Rows swapped in pairs by one turn or mirror: which row each one swaps with:
The rows were stretched afterwards, more along some directions than others.
Gat: -3.76 -1.93 -0.91 -0.37 -0.35 -2.04 +0.80 -0.71 -2.00 -1.42 -1.39 +0.78 -2.67 -1.74 -2.01 +0.14 +1.05 -0.34 +1.53 +0.67 -0.19
ves: +0.48 +3.31 +0.00 +5.06 +1.29 +0.91 +0.58 +0.56 +1.05 -2.16 +1.75 +0.53 +1.80 -4.86 +1.95 -1.58 -1.35 -1.36 +3.86 +0.78 +0.50
Fuv: +0.40 +0.75 -1.71 -1.82 -2.89 +0.22 -2.03 -1.69 +1.36 -0.69 +2.82 +1.97 -0.59 -4.37 -1.09 -0.47 -2.31 +4.74 +0.55 -0.78 +2.99
doden: +1.60 +2.22 +0.85 +3.63 +1.41 +3.80 +0.78 +0.70 +0.64 +2.95 -1.02 +0.83 -1.61 -0.55 +2.49 -0.68 +0.96 +1.03 -0.90 +1.70 +0.75
Lufo: +3.64 -1.31 -1.10 +1.89 +0.60 -0.38 +0.76 +0.47 +4.34 -1.77 +2.46 -0.19 +0.18 -2.76 +3.10 -1.42 -1.64 +0.77 +1.42 -0.02 +2.03
feg: +2.28 -0.97 -3.07 -2.14 -0.72 -1.21 +0.00 -2.86 -1.90 -3.40 -2.11 -0.12 -3.20 -0.02 -1.46 +0.14 +0.48 +0.71 -2.23 +0.48 +0.00
dinob: +0.48 +2.31 +0.80 +3.33 +1.61 +4.14 +0.40 -0.29 +1.11 +2.58 +0.08 +1.63 -2.45 -0.73 +2.95 +0.34 +0.07 +1.93 +0.33 +1.77 +1.14
lifiv: +2.01 +1.97 +0.68 +1.73 +0.55 +2.76 +0.96 +0.68 +1.61 +1.69 -0.41 +1.35 -1.34 -1.80 +1.68 -1.79 -0.34 +1.39 -0.39 +1.83 +0.77
Zuzo: +3.79 -1.13 -0.58 -2.04 -2.70 -2.06 +0.11 -0.20 +1.62 -3.34 -0.39 -0.18 -0.04 -4.64 -1.97 -4.05 -0.25 -0.02 -1.22 -0.64 +0.95
gaked: +4.21 -1.34 -0.33 -1.77 -2.67 -2.20 +1.58 +0.27 +2.58 -4.53 +0.28 -0.75 +0.13 -5.89 -1.24 -5.11 -0.33 -0.80 +0.28 -0.39 +0.82
mivat: -4.93 -1.44 -2.15 -1.43 -2.49 -3.03 -0.63 +0.55 -0.17 -1.22 -1.06 +0.89 -0.83 -1.32 -3.28 -0.20 -0.14 -0.40 +2.59 +0.63 +0.23
vulo: +1.80 +0.04 -1.79 +1.35 +0.67 +0.49 +1.72 +0.71 +2.00 -1.38 +2.08 +0.50 -0.20 -0.80 +3.58 +0.33 -1.62 +1.24 +0.80 +0.49 +1.26
buvu: -2.26 +3.58 +1.08 +0.47 +0.67 +1.08 +0.68 +1.01 -0.33 +1.40 -0.64 -0.30 -0.10 +1.88 -0.83 -0.28 -1.22 -1.75 +0.82 +0.80 -2.17
Kiz: +1.74 +0.44 -1.62 +1.35 +0.23 -0.14 +1.70 +0.92 +2.04 -0.69 +1.56 +0.60 -0.58 -0.15 +3.67 +0.53 -1.98 +1.22 -0.33 +0.61 +1.18
Dif: +0.07 +3.37 +0.41 +0.63 -1.05 +0.55 +0.53 -0.36 +0.68 -1.78 -0.47 -0.69 +1.18 -1.15 +1.31 -2.29 -2.22 +0.25 +2.19 +1.37 -0.14
gel: +2.16 -1.92 -1.14 +0.10 +0.21 +0.91 +1.52 +0.34 +1.62 -1.45 +2.68 +2.54 -1.26 -4.14 +2.34 +0.27 +0.35 +1.79 +0.72 -2.26 +3.76
niduf: +1.60 -0.64 -2.08 +0.71 +0.61 -0.10 +1.42 +1.07 +2.05 -0.05 +1.65 +1.15 -0.15 +0.37 +3.40 +1.15 -2.14 +1.57 +0.29 +0.24 +1.25
voku: +3.53 -1.92 -3.12 -1.05 -2.72 -1.38 -1.90 -0.28 +0.51 -1.22 -2.00 -0.61 -4.32 -2.82 -0.09 -2.22 +0.92 +2.33 -3.88 +0.66 +2.70
baro: +0.76 +3.39 -0.44 +4.70 +1.37 +1.16 +0.04 +0.47 +0.86 -1.66 +1.83 +0.46 +1.70 -3.77 +2.84 -1.33 -1.54 -0.60 +4.15 +0.36 +0.95
nipub: +4.14 -1.10 -1.01 -1.38 -2.52 -2.26 +0.76 +0.39 +2.88 -3.84 +1.02 -0.83 +0.37 -5.31 -1.64 -4.71 -1.04 -0.70 +0.13 -0.40 +0.97
sipaz: +2.76 -3.51 -4.61 -1.04 -1.71 -1.40 -1.75 -1.47 -0.15 -1.52 -1.28 +0.39 -4.77 -1.90 -0.06 -0.85 +0.45 +3.82 -2.81 +0.48 +2.87
las: +1.37 -1.65 -1.30 +1.99 +2.64 -1.10 +1.27 -0.49 -2.71 +0.29 -1.33 +1.20 -3.32 -1.06 +1.19 +0.67 +2.18 +0.22 -1.11 -0.27 +0.31
zok: +2.50 -1.87 -2.07 -0.76 -0.55 +0.59 +0.88 +0.37 +2.26 -2.15 +2.99 +2.90 -1.26 -4.95 +1.66 -0.11 -1.05 +2.68 +0.93 -2.22 +3.64
damu: -0.21 +2.41 +0.46 -0.03 -0.80 +0.42 +2.53 +1.17 +0.44 -1.49 -1.14 -1.00 +1.36 +0.26 +0.88 -2.36 -0.64 -1.72 +2.18 +1.06 -0.93
bav: -2.26 +0.98 +0.36 +0.65 +0.82 +0.14 +0.37 +0.62 -1.06 +1.87 -1.86 -0.15 -1.32 +2.48 -1.12 +0.26 +0.13 -2.41 -0.79 -0.06 -1.43
Vopa: -0.57 +1.76 -1.89 -1.93 -2.71 +0.58 -2.46 -0.63 +1.62 +0.52 +2.69 +2.33 -0.29 -3.54 -1.75 -0.22 -3.01 +3.72 +0.76 -0.77 +2.69
mem: +0.56 +1.94 -0.14 +4.64 +0.93 +0.14 +0.36 +0.57 +1.66 -1.12 +1.98 +1.16 +2.16 -4.10 +2.89 -0.91 -1.66 -0.65 +4.17 +0.33 +0.56
mok: -0.24 +1.55 +0.45 +2.28 +1.61 +3.18 +0.58 -1.46 +1.48 -0.46 +0.77 +1.30 -3.54 -1.91 +3.32 -0.50 -0.80 +2.90 +2.83 +2.42 +0.72
radab: +0.46 +0.75 -1.49 +0.17 -0.05 -1.00 +2.06 +0.78 +1.64 -1.18 +2.05 +1.32 +0.05 +0.44 +3.06 +1.01 -2.55 +1.35 -0.45 +0.46 +0.12
Gaz: +2.31 -1.24 -2.66 -0.46 -0.27 -2.16 +2.68 +1.99 +2.35 -3.16 +0.58 -0.28 -1.12 -3.60 -1.29 -1.22 -0.13 -1.75 +1.78 +1.71 -0.26
lini: -0.42 +2.20 +0.05 -0.89 -0.64 -0.97 +1.72 +0.28 -0.15 -2.32 -1.12 -0.76 +1.31 +0.15 +0.37 -1.75 -1.66 -0.56 +2.48 +0.89 -1.37
Puser: +2.14 -3.33 -3.48 -0.32 -0.92 -0.77 -1.42 -1.82 -0.96 -1.44 -1.55 +0.26 -4.84 -1.43 +0.67 -0.39 +1.48 +3.22 -2.87 +0.29 +2.70
kamif: +0.23 +1.41 +2.14 +4.01 +1.12 +0.24 -0.06 +1.08 +2.21 -0.10 +0.21 +1.19 -0.25 -1.95 +3.72 -0.65 -1.01 -0.92 +0.51 -0.72 -0.46
lazi: +0.87 -0.30 +0.17 +2.18 +3.11 -0.61 +1.63 -1.46 -2.78 -1.00 -1.28 +0.77 -3.05 -1.50 +1.39 +0.35 +1.77 -0.31 -0.61 +0.52 +0.11
Fula: -1.58 -2.14 -0.09 +0.25 +0.84 -2.01 +0.95 -0.81 -1.76 -1.08 -0.92 +1.14 -3.25 -2.17 -0.79 +0.08 +1.28 +0.07 +1.16 +0.38 +0.48
lumez: +3.82 -1.21 +0.19 -1.08 -0.08 -2.56 +2.45 +1.11 +2.02 -3.30 +2.05 +0.57 -2.45 -4.95 +1.57 -2.86 -0.83 +1.19 -0.80 -1.89 +0.65
soro: +0.39 -3.90 -3.50 -0.33 +0.18 -1.53 -1.28 -1.04 -0.78 -0.08 -0.97 +0.41 -4.63 +0.11 -0.64 +0.06 +1.22 +2.23 -2.49 -1.35 +2.26
gezen: +1.58 +1.51 -0.89 +4.43 +1.13 +0.47 +1.53 +2.19 +2.72 -2.08 +2.36 +0.78 +1.20 -5.03 +1.16 -1.11 -1.33 -2.32 +4.09 +0.86 +0.28
tipab: +1.97 +0.20 -1.40 +2.34 +0.50 -0.25 +2.64 +1.94 +2.31 -3.20 +1.41 -0.19 +0.32 -5.24 +0.05 -1.62 -0.58 -2.48 +3.21 +1.41 -0.07
vivi: -2.83 +2.04 +0.53 +0.57 +1.02 +0.56 +0.89 +0.38 -1.26 +1.25 -1.40 +0.10 -1.16 +2.46 -0.73 +0.72 -0.30 -2.39 +0.33 +0.11 -2.24
pum: +2.23 -1.18 -0.46 +2.43 +3.97 -0.66 +1.90 -2.24 -3.22 -1.48 -1.51 +1.37 -3.33 -0.15 +3.02 +1.22 +2.04 +0.42 -1.32 +0.23 +0.14
peb: +0.33 +0.75 +0.44 -1.25 +0.93 +0.32 +4.25 +2.51 +0.58 -1.46 -0.82 -0.30 +0.08 +1.27 +1.69 -0.70 +0.25 -2.58 +0.82 -0.22 -1.03
dus: +2.55 -0.52 -2.65 -1.01 +0.26 -1.41 +0.73 -1.26 -2.20 -2.77 -3.18 -0.25 -2.20 +0.48 -0.91 -0.08 +0.76 -0.35 -2.29 +0.31 -0.75
Loma: +2.46 -2.82 -3.82 -2.29 -1.76 -2.76 +2.76 +0.23 +2.32 -3.97 -0.02 -0.59 -3.44 -3.60 -2.31 -1.68 +0.20 -0.20 +0.39 +2.37 +0.86
Pipo: +2.95 -2.71 -3.62 -0.63 -1.80 -1.56 -1.38 -1.49 -0.24 -1.71 -1.46 +0.03 -4.69 -1.96 +0.53 -0.83 +0.76 +3.17 -3.84 +0.39 +2.94
libad: -4.76 -1.17 -2.91 -1.01 -3.20 -2.15 -0.25 +1.11 +1.12 -0.50 -0.78 +0.59 -0.53 -0.88 -3.05 +0.26 -0.54 -1.18 +2.45 +0.72 +1.18
dun: -0.33 +0.87 -0.52 +1.01 +0.14 +1.89 -0.13 -3.26 +1.65 -3.70 +1.35 +1.10 -3.79 -4.01 +2.07 -1.40 -1.47 +3.36 +4.04 +2.90 +0.73
norab: -0.14 +2.02 -0.07 +3.36 +1.27 +3.53 -0.03 -1.98 +1.46 -1.14 +1.30 +0.94 -3.49 -2.96 +3.10 -0.83 -0.34 +2.76 +3.08 +2.67 +1.21
pog: +3.37 -0.46 -2.51 -0.62 +1.04 -0.38 +1.19 -1.77 -2.64 -1.76 -2.55 +0.37 -3.27 +0.74 +0.18 +0.49 +0.81 +0.61 -3.86 +0.06 +0.00
kep: +0.60 -0.44 -2.93 -2.80 -2.54 -1.62 -1.02 -3.18 +0.36 -6.12 -0.53 -0.18 -2.87 -2.93 -1.66 -2.06 -1.01 +1.99 +0.53 +1.19 +0.20
povi: +1.52 -1.66 -1.04 -0.23 +1.02 +1.27 +3.19 +2.21 +1.20 -1.13 +1.88 +2.50 -0.89 -2.64 +2.23 +0.53 +0.21 -0.17 +1.32 -2.32 +2.31
Rogu: +1.64 -0.08 -1.65 -1.24 -2.63 +0.55 -0.89 -0.84 +2.37 -1.22 +3.19 +2.33 -1.11 -5.70 -0.02 -1.35 -1.78 +4.39 +0.66 -1.12 +3.93

libad pairs with -> Loma
Pipo pairs with -> Kiz
dun pairs with -> povi
voku pairs with -> radab
lumez pairs with -> kamif
sipaz pairs with -> niduf
Gaz pairs with -> mivat
feg pairs with -> damu
gezen pairs with -> Fula
mem pairs with -> las
Lufo pairs with -> soro

